In the rows, 128 means zero.
A state moves one step at a time under one of 7 hidden systems, and each row is a state written as 22 numbers. Each run below is a few steps of one system.
Q_72, run 1 (10 x 22):
[[163 135 108 110 167 134 135 165 116 162  76  58 140 121 144 149 138 159
  145 146 103 179]
 [155 139 157 181 124 112 137  74 105 159  89 148 139 141 154 164  98  85
  114  79 163 126]
 [116  98  83  82 132  77 117 163 121 161 126 102 174 163 174 158 135 160
  157 134 136 102]
 [122 165 115 173  82 130 160 142 111  84  89  94 113 111 159 180 141  92
   90  97 124 137]
 [136 133 123 129 144 122 112 149 201 168 156 125 147 205 167 149 102 142
   87 118 119 114]
 [114 144 152 164  63 120 138 188 112 161 106 105 162 100 107 146 131 112
  160 118  84 152]
 [141 137 128 145  95  95 142 124 165 117 120 192 142 152 199  82 115 106
  100 127 127  79]
 [ 66 126  96 129 105 116 150 173 114 151 169  89  98 146 117 112 151 143
  144 105  70 110]
 [102 157 160 174  78 128 110 142 173  64 168 169 129 128 117 124 118  88
   97 140 157 129]
 [125 118 110  87 131 165 137 179 180 155 134 144 125 128  98  77 120 154
  126 161  68 105]]
Q_305, run 2:
[[158 130 119 112 176  91 101 139 165 127  87 124 139 168 169  75 116 142
  169 182 120 127]
 [119 110 151 169 116 122  92  76  92 114  70  84  94 130  88 166 144 100
  148  88 125 133]
 [129 125 127 102 132 107  74 146 175  87 175 107 160 185 156 163 144 162
  116 158 152 134]
 [153 116 127 132  98 155 126 154 140 136  22 110 152  87 109 169 119 102
  117 124 114 128]
 [187 126 183 129 141 114 105  85 122 168 170 137 177 158 149 145 136 168
  129 117 140 162]
 [ 94  86  95 134 118  68 117 167 122 166  63 112 155 124 167 115 121  98
  156 126 147 121]
 [134 106 151 143 117 131 114  68 101  97 156 129 132 105 140 166 156 124
   73  90 188 155]
 [115 107  74  94 141 128 145 198 163 169 137  95 151 137 178 139 133 152
   82 131 123 141]
 [129 137 163 158  87 158 157 127  96 168 133 162 152  67  86 162 111  95
  117  94 147 147]
 [141 110 109  90 153  99 151 121 128 162 176 177 158 142 192  72 125 159
  125 144 147 111]]
Q_291, run 3:
[[106 179 133 140 124 104 120 167 122 134 174 101 158 173 128 196 106 132
  170 135 145 139]
 [119 176  84 127 147 129 149 183 144 111  88 116 132 129 146 184  80  93
  135 153 162 120]
 [144 189 110 157 144  99 169 110  91 133 108 120 116 168 182 164 101 109
  150 102 131 103]
 [101 157 144 199 106  80 107 150 123 122  86  99 125 155 139 147 110  75
  164 117 137 144]
 [116 156 119 167 106 126 119 123 176  88  87 137 103 173 141 160  96  77
   90 111 134  81]
 [146 172 129 167  99 112 144 139 143  95  93 100 105 174 176 111 144 128
  121 115  59 115]
 [157 139 168 186 118 133 117 128 165 149  46 127 116 133 123  92 105  90
  122 122  93 143]
 [121  95 135 147  77 110 125 102 156 134  89 176 120 145 141  77 126  99
  108  98  93  66]
 [138 115 154 159  89 125 120 108 137  67 109 129 102 106 143  54 177 125
   99 127  92 141]
 [147  85 162 139 146 158  94  91 178 151 121 127 102 144  99  75 138 142
   83 116  93 138]]
Q_72, run 4, 10 rows:
[[156 109 123  91 176 125 123 120 144 110 126 175 145  95 148  64 119 134
  132 188 181 143]
 [126 120 104 104 161 167 175  86  63 152 134 117  83  87  84 129 137 142
  135 101 116 123]
 [145 140 151 125 170 113 100  85 117  87 182 138 138 139 137 149 129 139
  136 153 205 159]
 [137 123  85  81 182 171 146 151 117 153  71 107 122  83  94 159 101 124
  138 155 148 139]
 [199 162 163 131 139 140 142  51  88 117 128 141 143 143 140 181 130 145
  128 106 138 129]
 [129 126  98 118 196  89 118 147 115 160  91  81 138 151 163 136 109 133
  173 151 160 161]
 [129 135 116 138 105 137 144  96  95 126  78 130 133 120 117 215 108  91
  124  84 151  87]
 [165 147 109 104 144  98 109 143 150 111 126  88 161 191 194 168 143 170
  131 147 121 124]
 [118 156 125 186 119 131 146 159 126 157  58  81 111 128 125 168 107  82
  120  94 108 152]
 [144 119 146 129  92  93 101 118 163 158 127 161 182 190 162 161 112 130
  123 109 125  79]]
Q_425, run 5, 10 rows:
[[143  77 116 116 152 106 113 105 158 169 134 126 150 162 197 125 135 147
   62 103 158 135]
 [ 84 139  98 124  89 140 176 184  83 138 164  95 123  85 122 153 156 135
  120 104 103 148]
 [168 139 178 158 110 131 115 134 179 152 143 174 180 127 158 120 109 117
   83 133 156 163]
 [124 117  68  89 159 157 202 136 100 161 121 138 100  85 148 102 123 136
  103 116 120 110]
 [105 158 178 182 109 102 132 111 109 130 216 159 131 132 132  97 130 114
  132 113 150 162]
 [ 94  95  83 100 147 158 131 156 178 145 120 165 122 110 116 126  88  99
   78 135 167  91]
 [143 191 145 142 111 166 175 100  97  63 180 146  96 112 112 133 145 138
  118 121 106 122]
 [119 144 127 132 188 123 109 155 192 150 148 142 118 167 127  81  80 118
  135 173 153 140]
 [110 144 123 129 115 163 160  96  85 125 103 158  88  98  62 146 105  97
  162 105 111  76]
 [136 142 144 119 143  95  89 102 154  56 167 159 134 171 152  93 133 140
  149 175 161 113]]
Q_631, run 6, 10 rows:
[[163 149 157 136 134 139 142 144 123 124 140 118 123 101 132  48 160 159
  142 159  77 186]
 [ 97  94 140 134 175 125 112 102 103 169 131 124  92 106  71  72 117 117
  172 132 144 155]
 [112 113 122  74 146 127 102 108 118  70 196 133 121 129  99 115 159 172
  159 169 147 120]
 [134 145 123 134 146 140 123 155 116  61  95  81 110  79 121 120 155 124
  138 174 141 191]
 [146 137 120  99 203 159 119 124 115 165 100  93 116 131  74 161  99 147
  173 149 135 144]
 [145 140 114  80 125 104 141 129  77 104 127 155 165 107 131 135 129 147
  211 168 140  96]
 [152 133 104 132 167 108 134  87  92  78  63 108 111 113 174 140 132 105
  131 137 182 136]
 [119 131  92 106 158 116 127 136  99 147 125  59 132 164 143 215 133 154
  142 106 133 129]
 [130 155 129 129  84 116 125 160 117 111 100 146 182 113 120 205 100  97
  161 136 165 108]
 [175 133  95 110 144 137 149 112 152 124  52 148 137 143 182 152 103 116
   91 125 139  82]]
Q_512, run 7:
[[101 158  87 113 146 121 171 114  64 142 146 111 104 143 125 180 113 127
  170  99 131  86]
 [ 85 172 114 149 108 102 128 178 130  85 125 140 133 126 126 154  91  80
  173 161 169 116]
 [148 167  94 141 133 127 153 128 149 114  77 126 125 164 178 192  95 101
   96 107 138  85]
 [104 167 128 169 103  92 137 153 109 153 108  96 122 177 132 144 117 114
  184 102  72 103]
 [108 120 150 171 108  91  91 117 160 139  86 166 140 164 125 135  80  68
  148 119 164  91]
 [103  94 102 136  85 109 120 105 130 106  85 108 103 160 147 150 151 115
  105  78  97  62]
 [ 93 131 159 186  98  97  76 148 171 108 134  86 112 182 121 118 141 113
  127 120  98 150]
 [139  82 148 129 108 146  82 129 199 170  91 140 150 159 112 142 113 123
   83 108 112 106]
 [141  96 156 135  72 119 114 103 131 122 120 133 123 138 125  74 178 152
  125 104  50 102]
 [120  71 161 152 153 107  70  98 160 138 132 118 120 140 126  64 147 127
  106 131 151 172]]
Q_972, run 8, 10 rows:
[[107 157 142 121 132 109 109 155 106  90 198 114 150 120 107 153 134 142
  176 173 169 170]
 [112 115  73  85 162 166 152 158 124 164 108 109 132  98 106 193  97 123
  113 125 160 117]
 [157 165 140 124 110 119 173 112  53 153 159 122 151 126 139 159 148 164
  175 105  93 129]
 [ 83 131  95 145 139  63 117 163 115 139 108 106 142 155 165 158 103  95
  168 132 174 123]
 [ 97 107 124 136 102 144 140  78  83 136 143 131 105 115  93 190 131 107
  104  60 148  95]
 [105 151 115 120  81  98 128 166 131  81 197 106 151 161 168 166 163 156
  118 129 119 121]
 [120 154 111 165 118 150 145 158 161 151  74 100 115 145 134 191  90  86
   85  91 119 122]
 [148 134 152 140  76 106 145  90 118 148 148 178 149 168 156 127 130 137
  129  85  89  66]
 [ 92 123 113 175  94  74 117 152 144  76  93 110 114 139 189  98 146  86
  108 125 133 130]
 [131 111 158 156 130 161 100  68 172 127 143 135  95 164 105 147 122 118
   58  84 132 117]]
Q_972, run 9, 10 rows:
[[113 108  88 120  81  92 167 130  90 127  82 150 131 111 175 107 143 113
  140 102 102  68]
 [129 143 157 187 130  92  99  76 114  86 129  91 108 164 164 151 149 109
  106  96 156 159]
 [ 67  93 115 117 105 136  91 149 185 137 164 125 112 174  85 139 121 128
   99 110 108  82]
 [159 172 149 145  60 168 160 150 144  75 114 156 140  91 126 142 137 117
   93 133  97 124]
 [178 124 113 119 162 105 126 119 169 150  85 121 142 182 210 112 122 145
   97 129 117 117]
 [109 109 166 184 105 114 114 102 119 155  94 126  92 131  91  67 132 101
  153  95  78 125]
 [124 113 155 125 113 114  85 110 163  64 159 185 149 126 128  99 130 114
  113 166 187 120]
 [130  92  93  96 149 180 136 141 154 115 106  90  94  97 119 107 160 151
   60 130 106 148]
 [184 179 186 142 143 151 126 131 148 150 151 131 146 151 107 112 118 161
  154 155  84 166]
 [123 102 103 107 146 108 131 159 144 162  69 170 145 101 132  72  89  98
  167 167 145 102]]
Q_425, run 10:
[[ 86 110 104  99 109 123 134 149 127 162 208 131 157 144 134 185 127 141
  102  98 157 110]
 [137 161 131 140  94 158 156 182 144  84 123 145 150  61 136 136 127 108
   89 158 151 168]
 [178 156 130 140 189 157 171  92 135 169 132 145 109 144 168 115  98 133
   78 110 135 144]
 [ 75 152 103 126 136 106 172 155  85 170 192 151 120 122 121 111 101 120
  178 124 139 110]
 [108 126 150 163  95 122 114 114 153  87 124 191 133 106 124 119 102  67
  102 131 190 112]
 [125 146  78 103 160 162 161 106 147  73 147 122  72 151 150 133 128 141
   74 125 128  90]
 [105 202 151 169 130 133 136 165 144 120 174 114 103 164  93 123 101 122
  164 144 100 147]
 [148 128 135 126 131 140 119 119 165 150  65 190 140 135  98 119  69  94
  153 145 130  72]
 [132 136 108 111 131 108 149  77  83  56 121 139  86 128 145  82 158 138
  165 134 110  82]
 [ 76 113 138 168 140  96  66 131 173 111 140  83  94 188 112 111 130 112
  136 127 129 139]]
Q_631, run 11:
[[ 77  70 123 122 126 141 100  96 150 134 147 132  79 142  75  84 141 124
  110 104 108  90]
 [137 142 178 139  89 134  99 126 143  73 188 120 131 136 106 102 180 165
  124 144  90 160]
 [114  99 144 149 146 143  91 153 161 138  75 101 105  97  77  69 126 112
  139 158 108 168]
 [154 105 152  79 151 164 111  86 116 143 158 136 123 126  57 113 141 180
  163 143  97 115]
 [139 113 146 121 125  85 106 129 100  82 121 128 145  93 142  65 168 140
  182 178 138 167]
 [120  83 112 109 192 148  98  88 107 121  97  80  92 106  88 138 140 134
  126 130 163 160]
 [143 136 130  77 141 123 107 152 111 116 165  99 174 129 108 175 150 182
  179 168 133 150]
 [149 126 114 113 144 131 131 144 109 106  49 139 152  60 121 136 112  99
  158 171 177 148]
 [177 122  95  78 200 134 146  86  96 153 110 109 131 144 157 162 123 168
  132 129 146 120]
 [115 139 110 125 109  76 148 154  62 134 135 116 172 105 168 167 139 124
  174 126 165 143]]
Q_291, run 12:
[[119  86 143 129  95 146 134 157 167 168 161 165 155  87 131  86 135 127
   61 118 133 150]
 [123 106 113 110 134 146 167 137 133 143 189 156 119  92 163  66 147 148
   62 123 135 149]
 [111 119 144 136 157 144 152 134 114 176 206 133 113  96 116  69 132 148
  106 125 135 187]
 [ 83 117 129 113 145 147 136 155 147 169 212 171 129 104  89  93 101 127
  124 144 159 139]
 [ 93 152  96  95 160 142 170 152 114 111 208 157 108 105 120  89 118 140
  139 161 152 124]
 [110 162 121 122 199 135 148 123  98 137 189 125  95 127  98 106 104 140
  175 155 157 155]
 [ 80 149 118 114 160 127 126 140 113 141 171 145 114 142  66 143  82 118
  196 150 153 103]
 [105 175  98 101 149 120 137 138 112  66 147 141 114 137 109 147 103 121
  193 174 157  88]
 [131 171 109 123 186 116 122 107 100  97 108  93  94 165 112 160 109 127
  195 149 138 116]
 [123 159 133 138 126 115 102 117 111 116  92 112 125 166  85 191  99 110
  204 132 120  90]]
Q_305, run 13, 10 rows:
[[150 130 158 153 145  64 102 109 104 117 103 131 153 130 173  82 137 118
  178 154 161 169]
 [102  85  93 131 168 104 102  87 118 120  82  81  95 151 152 158 135 110
  101  94 170 123]
 [108 128 121 114  85 137 112 162 136 101 172  79 154 136 128 210 164 153
   94 115 129 145]
 [172 149 132 116 118 158 143 178 168 156  95 164 186  95 137 158  89 116
  105 158 149 139]
 [176 110 152 128 127 112 155  80  79 203 111 157 157 120 156 107 131 142
  143  89 112 122]
 [ 81 119 117 159 135  53 129 137  96 136 154 116 128 137 187  88 139 112
  151 123 165 157]
 [ 85 104  87 131 130 142 135 111 137  88 127 125  91 111 137 161 126  92
   59 100 184 111]
 [136 142 112  97 104 176 165 170 144 132 186 117 138 121 132 159 151 173
   70 118  88 133]
 [140 170 148 148 120 150 166 172 138 189 125 179 152  96 110 103  74 102
  149 144 119 140]
 [133 109 139 127 137  99 146  58  91 153 144 188 114 135 142  66 124 126
  156 107 132  83]]
Q_512, run 14:
[[147 159 181 142  93 110 123 126  81 147 149 137 177 122  97 162 130 139
  205 130 115 142]
 [143  89 120 113 116  80 117 113 106 128  90 160 182  99 180 141 130 107
  132 134 199 123]
 [115 135 120 153  98 121 152 110  67 110 136  73 113 115 148 188 167 126
  100  71 132 150]
 [ 96 141 144 146 107  98 102 181 147 155 191 116 178 151 138 170 117 127
  134 134 161 162]
 [146 123 124 137  73 143 165 154 140 163  92 169 171  93 162 150 113 100
   79  99 127 110]
 [118 145 136 167 106  82 162 106  91 149 177 133 117 160 192  90 152 136
  121  85 104 127]
 [ 56  89 117 161 138 112 116 156 141 190 148 133 119 118 111 112  99  84
  109 106 173 146]
 [ 95 131 113 121  80 160 152 131 158 101 176 169 108 129 117 144 128 120
   66  95 117  71]
 [107 145 105 144 132 107 145 183 172 121 147 114 107 155 182  56 136 133
  104 147  92 139]
 [134 139 146 161 166 172 143 111 162 192 117 146  89 137  95 100  77 104
   93 106 114 135]]

Which system made each run below?
run 15, 2 rows:
[[145 102 150 101 140  93 107 125  99 150 180 119 177 122 150 104 165 181
  157 151 146 179]
 [ 95  89  88 119 166 111 120 146 108 151  69 107 125  83 125 131 107  88
  141 139 191 149]]

Q_305
run 16 (2 x 22):
[[107  81 129 117 161 138  76  95 145  84  89 124  96 106  76 105 127 108
  132 155 168 130]
 [153 109 141  74 134 179 105 113 133  93 162 120 130 106  67 130 166 181
  129 159 109 142]]

Q_972
run 17 (2 x 22):
[[134  86 112  61 100 160 112 135 149 104 161 129 161 113 112 166 164 173
   88 136 126 104]
 [166 144 141 119 136 155 152 182 129 167  97 123 163  67 118 110 121 137
  140 165 115 191]]

Q_305
run 18, 2 rows:
[[123 122 148 143 145 117  84 184 181 130 116 109 156 117 126 103 118 116
  127 180 160 195]
 [152  98 131 119 100 166 158 102 116 179  76 174 133  86 101 118 116 113
  109  92  96  86]]

Q_72
run 19:
[[165 108 157 119 157 123  89  76 109 104 143  75 130 144 136 140 179 177
  120 125 134 183]
 [141  89 151  99 123 150  91 154 119 161 129 102 177  83  72 159 146 156
  146 146 138 179]]

Q_512
run 20 (2 x 22):
[[ 89 128 133 124 104 147 160 142  82 172 162 163 132  76  60 127 111 112
  171 115 126 116]
 [152 157 122  95 132 116 147 114 124  54 170 184 139 118 166  93 135 143
  137 178 158 105]]

Q_72
run 21:
[[116 115 129 126 120 142 153 105 129 137 169 139  79 138 123  54 158 153
  102 104  61 106]
 [ 86 100 158 131  99 137  98 153 172 147 183 155 125 133  73  67 130 133
  135 140  98 124]]

Q_425
run 22, 2 rows:
[[133 101 168 174 136 111  86  90 146 172  70 128 109 159 104  82 111 102
  149 106 100 124]
 [107  99 142 135  51 132 108 118 154  88 111 168 122 118  93 103 146 108
  118 118  93  65]]

Q_291
run 23:
[[178  90 137  92 104 158 110  86 151 118  85 140 139 138 118 141 153 159
   97 115  83  81]
 [133 124 129 111 139 113 123 150 106 122 148  79 119 127 134  72 179 181
  163 155  76 168]]

Q_425
run 24 (2 x 22):
[[108  76 103 109 195 114 101 110 141 169  90 136 116 136 115  96  91 110
  152 142 173 116]
 [113 133 121 113  99 171 131  97 110  58 122 127  80 108  63 153 148 126
  128 117  99  82]]

Q_512
run 25:
[[158 125 153 101 158 107  89  88 117 145 118 129 146 181  98 143 118 159
  207 145 112  96]
 [134  94 132 121 107 115  91 110 109  85  42 126 137  84  99 129 141 101
  171 151 148 120]]

Q_512
run 26, 2 rows:
[[185 153 160 123  97 169 161  77 110 136 123 173 136 121 111 154 126 143
  117  95  89  87]
 [127 119 136 163 122  54 115 137 134 151 105 127 146 163 204  64 135 118
  144 126 121 137]]

Q_631
run 27, 2 rows:
[[117 116 151 164  83  93 153 106 104 130 126 186 125 102 154  47 136  98
  135 108 123 114]
 [ 76  75 102 125 119 120 120 116 162 118 169 140  92 150 149  82 141 124
   67 102 134  95]]

Q_425
run 28 (2 x 22):
[[127 151 157 126 109 160 170  98  85 139 191 183 118 100  80 106 122 135
  151 113 108 107]
 [104 102 125 103 165  93  85 151 146 111 159 136 137 129 128  64 132 142
  170 190 163 149]]

Q_291
run 29, 2 rows:
[[102 114  74  94 155 122 104 150 141  90  67 101 115 136 109 157 111 113
  164 164 150  91]
 [167 134 149 109 115 159 127  69  81 102 106 111 124 122  82 186 153 154
  150 107 101 108]]

Q_972
run 30, 2 rows:
[[115  73 155 118 150 135 104 134 130 197 159 137 146  91  85  80 128 139
  136 136 149 175]
 [125  87 127  77 146 145 115 121 129 113 188 159 144  82 111  85 152 163
  116 166 166 150]]

Q_631
run 31 (2 x 22):
[[ 68  83 103 137 101 119 109 137 133 159  97 109 126 135 103 186 113  90
  112  80 145  93]
 [138 138 155 139  50 127 135 114 105  96 175 140 160 126 142 178 166 144
   99  93 112 117]]

Q_972
run 32 (2 x 22):
[[103 136 152 159  56  97 108 116 125  74 153 113 119 168 128 129 174 133
  136 101  78 100]
 [128 102 119 119 114 133  91 177 208 128  84 110 138 158 132 107 132 138
   99 151  84 115]]

Q_425
run 33, 2 rows:
[[119 101  86 106 128  89 110 179 172 121 116 104 162 152 205 140 139 137
   91 142 152 128]
 [140 134 134 141  96 178 165 130 109 163 115 128 138  80 102 196 120 110
   77  81 130 144]]

Q_631
